In the data rows, 128 means zero.
Some points:
[107 113 105  98 113 121 119 111 105 111 117 111 110  96 103 114 112 103
 255 219 129 179 121 116 104 105 100 117 112 117 121 122 114 102 110 148
 127 105 118 113 119 119  98 121 100  92 117 117]
[124 189 135  97 114 120 114 112 102 112 115 113 113  99 113 172 209 193
 105 120 116 111 109 123 236 251 255 190 247 118 138 146 171 180 119 117
 115 105 114 114 153 161 255 162 237 105 117 120]
[107 113 105 113 139 132 110 102  92 117 158 215 166 137 112 119 112 104
 106 114 117 109 108 158 236 206 186 155 139 120 122 123 114 102 108 112
 196 240 148 111 216 204 255 167 136  91 116 119]
[105 115 106  98 113 121 144 129 113 116 117 110 111  97 113 163 173 153
 103 119 148 123 109 116 104 105 101 117 107 118 149 147 136 126 112 116
 117 104 117 238 115 117  97 120  98  92 117 118]
[107 114 105  98 113 121 137 127 114 118 116 110 111  94 103 114 112 103
 239 175 147 126 109 115 105 106 100 117 108 117 121 121 113 103 110 170
 118 104 117 116 114 117  98 120 101 133 160 153]
[105 111 102 133 147 137 116 108 101 113 126 142 208 222 130 115 111 102
 102 120 117 110 110 115 104 106  95 117 113 203 155 153 143 135 112 115
 116 105 117 117 114 117  97 121  94  94 129 137]
[108 112 106  98 113 121 201 194 149 142 117 110 112  93 104 115 115 121
 113 122 121 149 160 116 104 106 101 117 110 117 142 146 186 207 116 117
 117 102 118 255 114 117  98 121 100  92 117 118]
[106 113 105 103 119 125 116 108 103 111 117 111 111  95 104 116 111 103
 255 219 117 112 140 178 124 120 111 123 112 118 122 121 113 102 116 151
 117 104 117 114 125 129 169 143 255 140 120 119]
[119 173 123  99 113 122 113 108 104 108 116 110 151 235 255 125 114 103
 105 119 149 178 111 115 105 105  98 116 110 116 152 149 133 124 112 119
 118 100 117 115 125 123 101 121  94  92 116 118]
[106 114 106  97 112 121 190 195 159 138 118 110 111  92 103 114 112 103
 251 160 123 154 132 115 104 106  98 117 107 117 121 121 113 102 110 166
 121 105 117 115 115 117  97 120  99  97 137 144]
[107 109 103 147 153 142 113 110 100  99 114 108 107 111 102 115 116 115
 105 116 117 108 111 121 198 203 182 166 180 121 120 121 117 118 216 114
 114 101 120 124 192 163 204 147 111  90 116 116]
[106 120 226 107 115 122 116 109 105 113 117 108 113 103 136 174 151 124
 104 119 122 148 133 115 105 106 101 117 107 117 120 122 113 102 109 114
 126 208 178 115 115 117  98 121  98  94 128 134]
[107 118 255 108 115 122 114 109  92 113 119 126 222 255 187 117 113 102
 102 125 118 112 111 117 143 168 202 161 255 126 122 122 115 111 196 118
 115 104 115 114 116 120  98 121  98 107 159 159]
[179 229 110  97 112 121 114 109 101 112 219 255 114  97 103 114 112 103
 102 118 118 111 109 115 105 107 100 118 115 203 125 129 209 255 135 115
 117 104 118 114 115 118 104 124 163 255 137 126]
[105 128 209 102 113 121 116 106 100 107 120 110 112  96 103 140 191 251
 101 119 118 111 109 130 235 237 255 175 178 115 121 122 114 103 112 184
 117 106 120 115 116 118  98 122 101  92 118 118]
[106 114 105  99 113 121 151 136 115 121 119 108 112  97 104 115 112 104
 210 219 117 111 161 172 115 114 105 120 110 117 123 125 214 255 163 116
 118 104 118 113 127 126 102 121  99  92 117 118]
[242 129 106  98 112 122 118 109 102 111 136 124 112  94 103 115 112 103
 105 117 117 110 109 116 104 107  99 117 108 140 119 121 113 103 109 115
 120 135 137 114 120 120  99 121  98  93 117 118]
[106 113 106  98 113 121 195 255 255 255 117 110 112  94 113 158 165 145
 103 118 155 151 109 116 105 106  99 117 109 118 135 138 149 148 113 114
 117 105 117 115 124 122 100 121 100  93 118 119]
[108 115 130 255 210 160 117 110  99 114 219 255 116 101 104 113 112 103
 102 118 123 151 137 117 103 106 103 115 108 120 121 122 182 255 255 116
 117 105 120 114 114 114  99 119 101 182 195 178]
[108 114 105 118 135 132 117 110  95 110 211 201 116  96 103 114 112 104
 104 117 147 167 109 116 101 104  96 117 108 116 120 122 113 103 109 115
 172 176 147 115 116 119  98 121 104  90 116 120]
[106 114 105  98 114 121 117 108 102 114 116 110 112  93 104 114 115 121
 108 120 138 179 112 116 104 106 101 116 108 117 121 121 112 103 114 147
 116 104 117 115 114 116  98 120 101 179 172 160]
[108 113 114 255 217 164 116 106  96 112 117 112 116 107 165 188 152 124
 104 118 117 114 108 134 255 249 255 179 182 117 121 120 117 108 194 117
 117 104 118 124 114 116  98 121 100  94 120 120]
[106 112 106  99 116 122 117 108 100 113 121 117 177 233 152 116 112 103
 103 118 125 153 120 116 104 106  96 117 108 117 121 121 113 103 110 119
 150 124 123 117 116 120 108 126 166 215 124 121]
[107 113 106  98 112 122 142 134 117 116 115 112 111  90 104 116 126 151
 105 117 118 111 112 145 176 160 147 142 124 117 120 122 113 104 112 171
 118 101 117 112 114 115  99 119  98 104 140 153]
[249 198 110  99 114 123 122 103 102 114 120 110 114  85 103 117 115 116
 114 115 118 114 115 122 201 217 255 173 228 123 120 121 115 102 103 112
 201 185 157 110 197 194 248 156 125  99 117 114]
[106 114 193 255 160 141 115 107 103 112 116 111 115 106 164 188 147 120
 104 119 117 111 108 115 105 106 101 117 112 209 121 121 114 105 150 122
 117 104 116 114 154 159 255 164 230 104 118 118]
[106 113 106  97 113 121 222 255 255 207 117 109 111  94 104 115 123 144
 105 121 118 111 109 116 106 109 105 121 127 173 121 121 113 102 109 121
 155 124 125 116 115 116  98 120 106 255 175 153]
[107 123 241 106 115 122 115 108 102 112 117 109 111  94 104 115 115 118
 112 121 117 111 108 115 105 106  99 117 110 184 121 122 146 180 255 115
 117 103 118 121 115 117  98 120  99  92 118 118]
[107 114 105  97 112 121 125 114 108 114 183 238 131 109 106 114 111 104
 104 118 118 114 253 124 105 106  99 117 107 117 121 122 113 103 110 129
 139 111 122 114 117 117 109 127 200 255 127 122]
[255 129 102  97 113 121 111 107 103 106 122 111 109  99 105 129 161 241
 104 123 143 194 111 115 106 105  99 116 107 116 168 155 124 115 110 118
 118 101 120 135 115 117  98 121  99  90 114 117]
[106 115 107  98 113 121 222 255 255 174 117 111 111  92 103 114 113 107
 136 125 117 112 141 174 121 117 106 121 111 117 121 122 113 102 113 164
 117 104 119 115 116 117  98 120 100  92 116 119]
[106 114 137 255 182 152 116 107  98 111 118 111 111  93 104 115 122 145
 105 118 166 147 108 115 105 106 100 117 109 118 120 122 113 102 112 153
 117 101 118 114 114 116  98 120  99  94 124 130]
[106 112 106  97 113 121 129 116 109 115 139 155 152 130 112 114 112 104
 104 118 151 128 108 116 105 105 100 117 109 118 120 122 113 103 111 159
 117 103 119 222 115 117  98 120 101  91 118 118]
[106 114 154 255 184 150 115 107 104 111 115 110 113  96 132 190 170 136
 104 119 175 162 109 116 104 106  99 117 109 117 121 122 116 108 178 119
 116 104 119 114 147 154 255 159 248 107 117 119]
[255 160 107 100 111 121 114 111 111 114 132 149 184 185 119 116 112 104
 104 119 117 112 255 131 104 104 104 118 106 118 127 129 200 255 129 112
 117  95 119 153 116 120  98 119 101  91 119 117]
[105 113 107  99 112 121 167 255 255 255 117 111 110  91 103 116 121 142
 105 118 121 146 136 116 105 105 100 117 112 116 122 121 114 103 110 116
 153 255 212 112 114 117  97 122  99  95 130 141]
[122 159 115  99 113 121 116 107 100 114 194 201 113  95 106 114 112 104
 104 120 136 118 108 116 104 106  97 116 106 118 121 122 114 104 108 114
 136 242 189 137 117 117  98 122 100  93 117 117]
[255 212 108  97 113 121 112 106 100 111 116 108 111  96 102 118 131 186
 106 119 173 145 108 116 104 105  96 118 107 117 120 121 114 102 111 129
 148 115 123 114 113 118  98 121  98 116 169 167]
[170 185 106  97 112 122 116 108 102 111 136 160 152 133 110 115 111 103
 103 119 144 168 110 117 104 106 102 116 107 117 120 122 114 102 111 152
 122 106 116 126 116 115  97 120  98  93 118 117]
[106 115 107 197 190 156 114 107 102 112 118 110 112  92 104 114 112 103
 255 162 117 111 108 115 104 106 100 117 110 178 120 122 113 102 117 153
 117 105 118 115 143 148 243 158 255 115 119 119]
[104 108 104 144 168 149 112 107 129 122 120 112 215 255 255 121 111 102
 106 115 120 110 247 161 110 109 100 120 101 120 120 123 112 101 112 144
 140 106 121 119 160 148 111 127 114  90 115 115]
[106 115 107  98 111 121 149 136 124 120 117 111 111  94 103 115 117 122
 105 119 122 140 124 116 104 106  98 117 107 118 121 122 112 102 111 116
 127 186 166 116 116 118  98 120 100  93 118 119]
[104 114 106 138 153 142 115 107  98 114 117 112 120 126 214 155 125 108
 103 118 117 112 197 152 110 110 100 118 109 119 128 133 188 229 124 114
 116 106 117 117 113 118  99 121 100 179 181 168]
[107 118 250 111 117 123 114 108 106 110 116 110 133 178 255 138 117 105
 103 118 118 112 244 136 106 107 100 117 110 118 121 122 126 130 255 114
 116 103 118 115 115 118 102 122 150 255 138 128]
[103 113 104  98 114 122 128 122 103 121 114 110 110  91 106 146 210 255
 102 118 118 109 121 182 167 145 143 135 106 117 180 163 119 110 111 116
 115 105 116 108 120 123 101 120  96  93 116 122]
[107 115 105  97 113 121 122 114 107 112 117 109 135 169 255 134 117 105
 103 119 117 112 108 118 144 157 184 156 246 122 120 122 114 103 119 137
 117 106 119 255 117 118  98 120 100  91 118 119]
[105 126 240 107 114 122 118 107  95 112 121 112 114  93 108 115 112 106
 172 130 117 112 111 155 188 169 148 143 129 117 156 152 139 138 116 115
 116  99 116 116 167 149 121 128 101  91 115 117]
[109 113 106 103 120 125 117 109 104 111 139 170 156 133 112 115 112 103
 103 119 118 119 196 117 105 106 104 119 111 117 119 122 114 105 109 122
 153 127 123 111 114 116  98 121 102 107 156 156]
[106 117 109 186 174 149 114 106 102 110 116 111 113  99 128 162 144 122
 102 123 117 112 110 137 181 168 157 144 135 118 122 122 114 102 109 158
 119 104 118 118 114 116  98 120  97  93 117 120]
There is one direction along which these points spread out most. Take the direction at right angles to it along which they spread out most. Go by this last direction. How far along it is each point below, from 0 to 99? The average is 50, and the first point in the table lies past the average. One standard deviation of the points above along it is 16.
[105 113 108  97 113 121 135 119 106 111 118 110 112  93 105 115 114 108
 130 126 117 111 109 120 181 196 234 169 216 118 120 121 114 103 109 168
 122 103 118 119 115 117  97 121  99 107 150 156] 65
[130 193 120  97 113 120 113 110 100 109 122 118 205 255 169 115 111 105
 104 119 118 111 157 174 116 112 107 119 107 118 121 122 114 107 166 117
 116 104 116 112 115 118 106 123 185 255 130 125] 23
[106 111 106  97 111 121 131 121 100 107 117 109 113  91 102 113 112 104
 255 209 119 110 113 149 177 169 156 141 127 117 122 122 113 103 111 121
 146 121 124 111 116 117  99 120 100  99 141 153] 63
[106 116 220 118 120 124 117 112 107 112 118 109 112  91 115 159 165 146
 102 123 117 113 122 168 134 128 115 126 109 116 121 121 113 101 111 116
 178 255 179 115 154 143 114 125  98  91 119 118] 60
[108 114 105  98 112 120 127 112 106 114 116 112 111  97 104 115 124 144
 105 120 117 112 121 159 131 129 117 125 113 116 121 121 112 103 110 150
 121 105 118 113 119 124 132 133 225 148 120 119] 53
[108 114 105 102 114 124 115 106 103 107 120 116 111  93 106 114 113 115
 119 119 119 110 109 117 140 151 188 160 255 129 121 121 114 104 109 117
 154 255 212 115 173 168 255 169 213  98 118 117] 63
[105 114 104  98 112 121 157 234 255 255 181 176 114  98 103 114 111 103
 103 119 146 126 109 116 103 105  99 117 108 116 121 122 113 103 110 114
 121 152 147 116 115 117  97 121  98  97 134 136] 75
[107 114 115 224 179 151 116 108 102 113 117 110 112  91 103 123 145 194
 104 117 152 166 109 116 104 105 101 117 107 117 153 146 130 121 112 113
 116 106 118 115 121 123 130 132 224 153 120 121] 44
[106 112 109 204 173 148 113 111 101 113 117 113 112  95 104 119 135 171
 103 116 131 114 109 117 105 106 100 117 109 117 121 121 114 102 107 117
 159 138 130 214 116 118  98 120 100  92 118 117] 53
[108 112 107 104 121 126 115 108 104 112 118 108 111  92 106 147 193 228
 103 118 117 111 109 115 103 107 104 117 110 188 143 145 160 158 114 113
 117 103 119 115 212 179 165 137 102  92 116 117] 56
[226 242 108  99 114 121 111 111  95 119 118 127 251 255 172 115 110 104
 101 123 191 180 108 115 109 106 100 116 108 117 143 149 172 181 111 121
 119 100 118 213 114 114  96 118 102  94 113 121] 32
[106 115 255 135 125 126 115 108 104 111 117 109 115 111 165 177 142 117
 103 119 117 112 109 116 105 106  99 117 112 194 180 156 118 107 109 115
 116 103 118 113 156 161 255 161 201 100 117 119] 41
